One turn moves each row of this set onto another row. After a few examples, where does it send each row asked below?
Zutiv: [ 36  -6 -31  -7  19 -24   1  21   5  -4 -14 -10   9  -2 -44 -14 -30 -34
  18  31   6  -9  -8 -27 -63 -11]
nutaf: [ 24   1  -4 -34  -3 -27  -3  18 -11   0 -17 -10  29  11 -29  36 -21 -22
  15  42   0 -13 -29  -2  -2 -36]
nibe: [ 16  -7 -23 -10  12 -15 -28  20 -22 -20  -3 -22  34  37 -29 -11  -9   0
  10  -2 -13   3  31  28 -29 -10]
fiz: [ -7  -8   3   4   0 -35 -14  12  -9 -21  -5 -15  11  -7  -7 -20   2 -22
  10 -21  -3 -17  -2 -23 -38  22]
meb: [ 25  10 -34  -8 -10 -35   2  35 -22 -10 -26  -6  41   1 -21 -18 -27 -53
  13  19   7 -13   7 -29 -32 -59]
Fir: [ 20   0  -6   5  17  -4 -10 -17  -7 -25 -10 -13  23 -26 -14 -22 -19 -11
  -3  15 -15 -26  39 -18 -61 -56]
zul: [  5 -19 -26 -12  16 -22 -15   2 -32 -33  -2  -5  30  17 -36  40 -30 -28
  17  52 -14 -23  19  -1  -5 -41]
nalo: [ 42  10  -5 -22 -25 -30  -2 -11   2   6 -16  -7  20 -22 -21  11   2  -8
  16   8  -5   1 -24 -35  14 -32]
Por: [  7   6  -7 -30   2 -16   9  24 -17  -2 -25  -3  30   1 -31  34 -15 -21
  -6  47  -5 -20 -25  -4 -11 -28]
gali: [ 21 -41  -9 -53  16 -22  -5  -5   1  -7 -30  -4  33   7 -17  -8  19   5
  23  10  -1  13  20 -24 -11 -24]
vomam: [ 37   5   0 -16  -5 -43  -2 -19 -17 -22  26  -5  30 -39 -15 -21   3 -15
  29 -15  -9  11  13 -21   3 -19]
vozez: [ 31  -4   2  -5 -12 -40  -5 -40 -15 -27  15  -1  28 -28 -10 -10  -2 -26
  31 -16 -16   3  13 -26  13 -22]
tere: [ 34 -21 -21   3 -14 -23 -20  36  37 -30  -5  11  27  -7 -32 -23 -30 -21
  13  13   1 -38  26 -33 -17 -34]
kero: [ 16 -16 -45   0  15 -25   2 -20 -27 -47  27   9  28 -19 -15  -7 -23 -25
  36  10 -20 -18  42 -15  -7 -24]
ful: [-19  19 -12   2   7 -27   4 -18   8 -31  17  -6  12  -1  -9 -36 -15 -18
  24  20  11  -2 -23 -18 -17 -12]
ziner: [ 44  14   7 -25 -20 -27  -2   0  -8  -9 -16  -7  30 -15 -26   5   3   3
  -9   5   2   6 -25 -33   4 -38]
fud: [ 29 -17  -6 -12 -20 -11  22   4  34 -21 -35 -21  39  10 -12 -14   0   5
   5  13 -28   3  22  -9 -25 -25]
Bip: [-17   6 -25 -25   3 -20  -6 -12  -6   4 -28  15  15   6 -15 -29 -23 -25
  14  -7  20 -43   5  -4 -37 -34]
zumo: [ 21 -16   2  -9 -14  -3 -40 -23 -10 -12 -27  19  17  11 -39 -34  -2  -2
  -2  34   7   6  26  -2 -30 -35]
lin: [  2 -34 -22 -13  12 -24   5   5 -37 -40   1   5  24  21 -27  27 -25 -29
  14  52 -19 -22  21   6 -14 -25]
gub: [ 33  -8   0  14  -6  -4 -23   2   2 -27  -6  37  19 -17   9  12 -18 -10
   4  25 -12  -1  45 -11 -32 -30]
nenat: [  4 -20   1  -9  24  -8  -7  19 -11  -2  31 -24  16  15 -45   1 -17 -33
 -17  -3 -15 -14  25   4   3 -15]
zenip: [  7 -16 -28   1  13 -23 -18 -22 -34 -42  19   4  33 -23 -11   1 -23 -40
  38  19 -21 -27  36 -10   2 -22]
fedul: [-10 -38   8 -25 -11 -56   1  15  12  -3  -9 -14   8  14 -26 -11  -1 -19
  15   3  -5 -22  49  -4 -22 -33]
fufi: [  6  14   6  -7  10 -18 -25  10  29  -9  12  10  39   0 -61 -22 -21 -31
  20  12   0   9  17   8 -21   1]

Por moves to vomam
fud moves to Fir
And these:
zumo moves to tere
gub moves to meb
nutaf moves to vozez

